Every row has a hidden score. How much higher is the second row's score than the first row's in each pair? 20 means about the same, 40 much higher and 0 much lower. The score is a weighted sum of the row's numbers plus the product of two more (or one squared), each taken from its middle value.
[-0.65 0.94 -0.55 -0.88 -0.92 -1.10 -0.90 -0.82 0.63 -0.23 3.39]
[-0.73 -0.08 2.31 -0.86 0.75 -0.69 0.35 0.48 -0.72 -1.03 0.12] 25
[0.38 -0.35 -1.17 -0.34 0.40 -0.65 -1.11 -0.04 3.68 0.20 -0.69]
[-1.30 -1.26 0.49 0.51 -0.53 -0.93 -0.66 -1.09 -1.33 -0.40 5.08] 5
[-0.33 -0.74 -1.11 0.69 1.29 0.15 -1.09 -0.44 3.09 -0.16 -0.86]
[-0.26 1.18 1.49 -0.07 -0.48 -0.41 -0.30 -0.03 -0.60 -0.68 -0.03] 18
[0.13 -0.60 -0.69 -0.62 1.42 0.68 1.02 1.63 -0.67 -0.75 -1.07]
[0.05 0.94 -0.89 -0.23 -0.86 -0.57 -0.58 -0.76 0.99 1.02 0.61] 30
[-0.10 0.43 -0.75 0.01 -0.64 -0.68 -0.67 -0.74 1.28 0.69 0.88]
[-1.05 -1.15 -0.02 1.39 1.78 1.87 0.33 -0.50 -0.70 -0.46 -0.91] 36
[-1.34 -1.06 3.61 -0.98 -0.70 -0.12 4.22 -0.67 -1.35 -1.22 -0.28]
[1.54 0.74 -0.62 -0.34 -0.86 -0.52 -0.60 -0.06 0.27 0.46 -0.18] 14
[-0.48 -0.84 -0.12 0.82 1.34 -0.08 -0.55 2.05 -0.48 -0.31 -0.90]
[-0.21 -1.00 -0.55 0.94 0.47 0.22 -0.73 0.35 0.69 0.77 -0.60] 24
[-0.91 -1.24 -0.96 0.69 -0.81 0.42 -0.11 -1.22 -1.00 3.58 1.33]
[-0.80 -0.70 1.34 0.45 0.07 0.83 1.00 0.30 -0.96 -0.59 -0.64] 11
[0.39 -0.07 -0.14 -0.11 -0.97 0.49 0.43 -0.90 -0.32 1.04 0.07]
[0.17 0.10 1.35 -0.29 1.08 -0.42 -0.50 0.81 -0.47 -0.97 -0.74] 20
[-0.13 -0.20 -0.02 0.58 -0.36 0.05 -0.51 0.68 0.17 0.42 -0.49]
[-0.51 0.11 -0.60 1.04 0.17 0.22 -0.38 1.11 0.01 -0.08 -0.74] 19
[-0.34 1.31 -0.46 -0.34 -0.06 -0.46 -0.55 -0.14 1.52 -0.45 -0.07]
[0.08 -0.39 -0.86 -0.02 0.33 -0.46 -0.86 -0.64 2.35 0.44 0.09] 18
[-0.57 -0.82 -0.54 -0.78 0.14 0.83 2.54 -0.53 0.08 0.08 -0.18]
[0.97 0.13 0.66 -0.98 0.55 0.02 0.23 0.34 0.15 -1.01 -0.91] 17
[0.67 -0.39 -0.55 0.01 0.11 -0.31 -0.45 -0.11 -0.17 0.76 0.30]
[-0.66 -0.24 -0.61 0.83 0.27 0.93 -0.09 0.77 -0.16 -0.11 -0.59] 18
[-0.57 -0.68 3.13 -0.59 -0.09 -0.39 0.34 -0.29 -0.77 -0.62 0.33]
[-0.14 -0.90 -0.05 -0.12 0.71 2.31 0.80 -0.68 -0.13 -0.44 -0.92] 29
[-0.31 0.57 -0.28 0.84 -0.67 -0.73 -0.99 0.25 0.44 0.60 0.20]
[1.14 -0.58 -1.00 1.58 0.36 0.02 -1.08 -0.04 0.29 0.57 -0.96] 22
[0.32 -0.20 0.16 -0.29 1.09 -0.26 -0.38 1.99 -0.46 -0.79 -0.89]
[-0.08 -0.35 1.22 -0.44 0.44 -0.10 0.27 -0.73 -0.66 -0.69 0.81] 25
[-0.35 -0.06 -0.65 2.68 -0.30 -0.35 -1.18 -0.43 0.60 0.25 -0.07]
[-0.69 0.38 0.65 0.05 -0.23 -0.43 -0.01 1.01 -0.67 -0.38 0.24] 11
[0.86 2.55 0.50 -0.96 -0.95 -1.02 -0.71 -0.06 -0.73 -0.65 0.58]
[0.94 -0.22 -0.11 0.31 0.01 -0.05 -0.74 -0.56 0.56 0.01 -0.18] 19
[-0.63 -1.18 -1.06 1.38 0.36 0.42 -0.81 -0.19 -0.10 2.86 -0.63]
[-0.53 0.72 1.07 -0.64 -0.59 -0.04 1.02 -0.69 -0.95 -0.89 1.09] 12
[0.54 1.41 -0.91 -0.76 0.04 -0.41 -0.13 1.09 0.61 -0.67 -0.71]
[3.00 3.28 -0.92 -0.93 -0.79 -1.04 -1.18 0.34 -0.12 -0.96 -0.98] 25
[0.74 -0.55 -1.04 1.27 -0.73 1.08 -0.72 -0.57 -0.19 1.88 -0.88]
[2.70 -0.75 -0.99 -0.23 -0.19 0.39 -0.60 -0.82 0.64 0.72 -0.78] 18
[-0.41 -0.16 0.76 -1.24 -1.19 -0.80 1.49 -1.15 -0.97 -0.50 3.15]
[0.00 -0.15 0.76 0.51 -0.63 0.51 0.06 -0.47 -0.42 0.34 -0.44] 29
[-0.54 -0.07 1.85 -0.85 1.43 -0.04 1.48 -0.24 -0.91 -1.16 -0.74]
[-0.16 -0.92 -1.12 0.00 0.34 0.02 -0.51 0.19 0.48 2.13 -0.23] 15
[0.82 1.78 -0.79 0.24 0.02 -0.52 -1.16 1.49 0.20 -0.88 -1.05]
[-0.14 1.08 -0.12 -0.98 -0.98 -1.14 -0.59 -0.32 -0.41 -0.35 2.90] 15
[1.49 0.05 -0.69 -0.50 -0.11 -0.13 -0.10 -0.77 0.60 0.39 -0.27]
[-0.65 1.01 1.92 -1.25 -0.88 -0.95 1.10 -0.75 -0.81 -1.08 1.65] 18
[-0.14 -0.46 -0.59 0.55 -0.32 0.97 0.06 -0.59 0.99 0.56 -0.70]
[-1.02 -1.10 -0.13 0.93 2.35 1.07 -0.27 0.58 -0.29 -0.50 -1.01] 28
[-0.21 -0.81 -0.96 0.31 0.89 0.39 -0.57 -0.15 1.89 0.38 -0.73]
[-0.89 0.03 -0.25 1.36 0.88 0.35 -0.38 0.55 -0.01 -0.59 -0.68] 20
[-0.48 0.23 1.40 -0.15 0.89 -0.99 -0.91 2.59 -0.88 -1.02 -0.55]
[0.28 0.09 1.51 -0.55 -0.86 0.24 1.16 -0.34 -0.78 -0.46 -0.33] 20
[0.32 -0.27 -0.80 -0.90 -1.13 -0.02 0.71 -1.02 -0.30 2.99 0.29]
[0.92 0.38 -0.72 0.61 -0.47 -0.18 -1.09 0.43 1.24 0.07 -0.97] 15
[-1.29 -1.24 -0.31 3.71 2.17 -0.41 -1.18 1.19 -0.54 -0.52 -0.93]
[0.75 2.17 0.00 -1.15 0.15 -1.08 -0.66 1.34 -0.01 -1.07 -0.56] 13
[-0.19 0.10 -0.45 -0.52 -0.36 1.51 1.69 -0.32 0.02 -0.23 -0.89]
[0.63 -0.61 -0.21 0.12 0.38 0.84 0.25 -0.40 -0.37 -0.03 -0.43] 16
[-1.14 -0.85 -0.34 2.07 0.74 0.55 -0.59 2.50 -0.93 -0.39 -1.01]
[0.06 1.22 1.27 -0.99 -0.69 -0.63 0.49 -0.22 -0.26 -0.97 0.38] 28
[-0.77 1.30 1.15 -1.22 -1.00 -1.24 -0.29 -0.30 -1.06 -1.02 3.25]
[0.02 -0.99 -1.22 -0.09 -0.64 -0.74 -0.94 -0.80 0.60 3.44 1.08] 32
[1.99 -0.35 -0.67 0.82 0.08 -0.49 -1.09 0.15 -0.22 0.48 -0.65]
[0.79 0.13 -0.92 0.18 -0.87 -0.18 -0.81 -0.70 2.04 0.92 -0.49] 16
[-0.52 -0.93 0.21 -0.24 0.55 1.28 1.33 -0.59 -0.33 -0.11 -0.37]
[-0.78 -0.81 0.15 0.02 0.97 -0.46 -0.20 1.08 -0.34 -0.04 0.46] 12
[-0.88 -0.26 0.66 -0.19 0.02 0.52 0.64 0.22 0.23 -0.55 -0.22]
[1.16 1.89 -0.64 0.93 -0.54 -1.02 -1.27 0.24 -0.12 -0.37 -0.42] 28
[-0.19 -0.38 -0.63 -0.75 0.16 -0.58 0.10 0.15 -0.26 0.09 1.80]
[-0.37 -0.36 -0.89 1.39 -0.52 -0.24 -1.00 0.30 1.48 1.41 -0.82] 32
[0.42 -0.27 1.28 -1.15 -1.11 0.13 2.65 -0.86 -1.18 -0.55 0.41]
[2.70 0.80 -1.15 -0.74 -0.74 -0.52 -0.85 0.19 0.80 0.18 -0.74] 23
[-1.00 -0.81 -0.80 1.90 -0.42 0.22 -0.37 -0.13 -0.17 1.87 -0.06]
[0.37 1.10 -0.92 -0.38 0.14 -0.81 -1.15 3.28 0.45 -0.76 -1.05] 9
[-0.83 -0.40 1.90 -0.87 0.04 -0.73 1.28 -0.29 -1.05 -0.89 1.40]
[-0.65 -0.84 -0.79 0.60 0.85 -0.20 -0.38 -0.47 0.24 0.57 0.98] 25
[-0.33 -0.79 -0.07 0.46 0.85 0.89 0.67 -0.18 -0.73 0.00 -0.48]
[0.21 2.86 -0.72 -0.98 -0.47 -0.92 -0.72 -0.17 1.38 -0.94 0.15] 24
[2.02 0.49 -0.15 -0.90 -0.98 -0.32 -0.10 -0.79 0.08 -0.17 0.41]
[-0.66 0.48 0.66 -1.17 -0.78 -0.75 2.38 -0.88 -1.14 -1.11 2.22] 18
[-0.77 -0.48 2.66 -0.85 -0.79 0.23 2.16 -0.75 -0.94 -0.81 0.23]
[2.11 1.76 -0.24 -0.27 -0.52 -0.19 -0.81 -0.28 -0.20 -0.71 -0.79] 22
[-0.77 -0.28 -0.02 -0.62 1.64 -0.04 1.39 -0.16 -0.19 -0.89 0.07]
[2.02 0.69 0.39 -0.93 -0.95 0.14 0.39 -0.79 -0.70 -0.51 -0.06] 11
[-1.08 -1.05 -0.82 4.66 0.08 0.79 -0.99 -0.28 -0.24 0.36 -0.85]
[-0.08 0.09 -1.10 -0.32 -0.30 -0.38 -0.72 -0.05 2.47 0.79 -0.26] 15
[0.84 0.43 -0.44 -0.14 -0.67 -0.34 -0.87 0.84 0.60 0.49 -0.66]
[-0.92 -1.05 -0.44 0.26 0.35 1.37 1.24 -1.01 -0.41 0.91 -0.04] 31
[0.26 2.51 -0.24 -0.71 -0.53 -0.48 -0.09 -0.41 0.42 -0.68 -0.25]
[-0.81 -0.67 1.09 -0.32 1.19 0.04 0.39 0.53 -0.37 -0.79 -0.12] 10
[-0.08 -1.05 -1.13 -0.17 -0.18 0.14 -0.53 -0.90 1.13 2.77 0.10]
[-1.15 -1.08 -0.46 1.85 -0.32 1.69 0.94 -0.83 -1.03 0.44 0.19] 18
[-1.07 -1.17 -0.71 2.72 0.16 3.16 -0.13 -0.42 -0.93 0.05 -1.00]
[0.95 0.34 -0.35 0.19 -0.82 -0.27 -0.71 -0.70 0.43 0.54 0.20] 8
[1.05 2.87 -1.21 -0.63 -0.30 -0.96 -1.19 0.44 1.63 -0.81 -0.92]
[-0.87 -1.02 -0.08 1.01 0.63 1.22 0.71 -0.68 -0.47 0.43 -0.50] 23
[-0.67 0.94 -0.77 -0.23 0.93 -0.32 -0.38 3.02 -0.24 -0.90 -1.00]
[3.89 1.36 -0.66 -0.91 -0.19 -0.77 -0.76 -0.37 -0.32 -0.90 -0.68] 31
[1.22 0.10 -0.13 -1.09 -1.18 -0.65 -0.01 -1.01 -0.15 0.35 1.80]
[1.28 0.14 -0.87 1.03 -0.64 -0.24 -0.92 -0.64 0.00 1.23 -0.39] 31
[-0.57 0.64 -0.39 -0.27 0.07 -0.70 -0.80 2.43 0.58 -0.51 -0.32]
[1.96 1.56 -0.63 -0.41 -0.54 -0.51 -0.87 -0.41 0.88 -0.46 -0.68] 30
[0.50 0.64 -0.75 -0.37 -0.42 -0.18 -0.42 0.47 1.02 0.25 -0.62]
[-0.83 -0.83 -0.83 0.67 -0.03 -0.82 -1.10 -0.41 1.08 0.65 2.03] 18
[1.33 -0.34 -1.06 -0.38 0.30 -0.42 -1.05 0.18 2.51 0.15 -0.95]
[0.49 0.41 0.44 0.10 -0.29 0.03 -0.55 -0.57 0.45 -0.48 -0.11] 20
[-1.08 -0.65 0.84 0.13 1.55 0.62 1.36 -0.32 -0.75 -0.81 -0.56]
[-0.93 0.12 2.99 -1.14 1.00 -0.87 1.15 0.60 -1.04 -1.35 -0.49] 16
[1.10 0.96 0.78 -0.83 0.45 -0.63 -0.26 0.29 -0.12 -1.00 -0.76]
[-0.72 0.50 0.28 0.04 0.30 -0.60 -0.31 3.28 -0.88 -0.93 -0.70] 10
[0.42 -0.26 -0.71 -0.60 0.51 0.60 0.63 -0.77 1.06 -0.22 -0.46]
[-0.53 0.86 1.57 0.42 -0.24 0.07 0.07 -0.35 -0.77 -0.82 -0.31] 21
[-1.17 -0.60 1.60 -0.43 0.00 -0.17 1.78 0.17 -1.02 -0.86 0.60]
[-0.21 -0.90 0.84 0.33 0.10 0.21 0.33 0.39 -0.99 0.24 -0.22] 22
[-0.49 -0.65 -0.36 -0.32 0.51 -0.06 0.60 0.15 0.07 0.45 0.20]
[1.48 -0.20 -0.98 0.33 -0.77 0.02 -0.95 -0.28 0.72 1.18 -0.50] 22
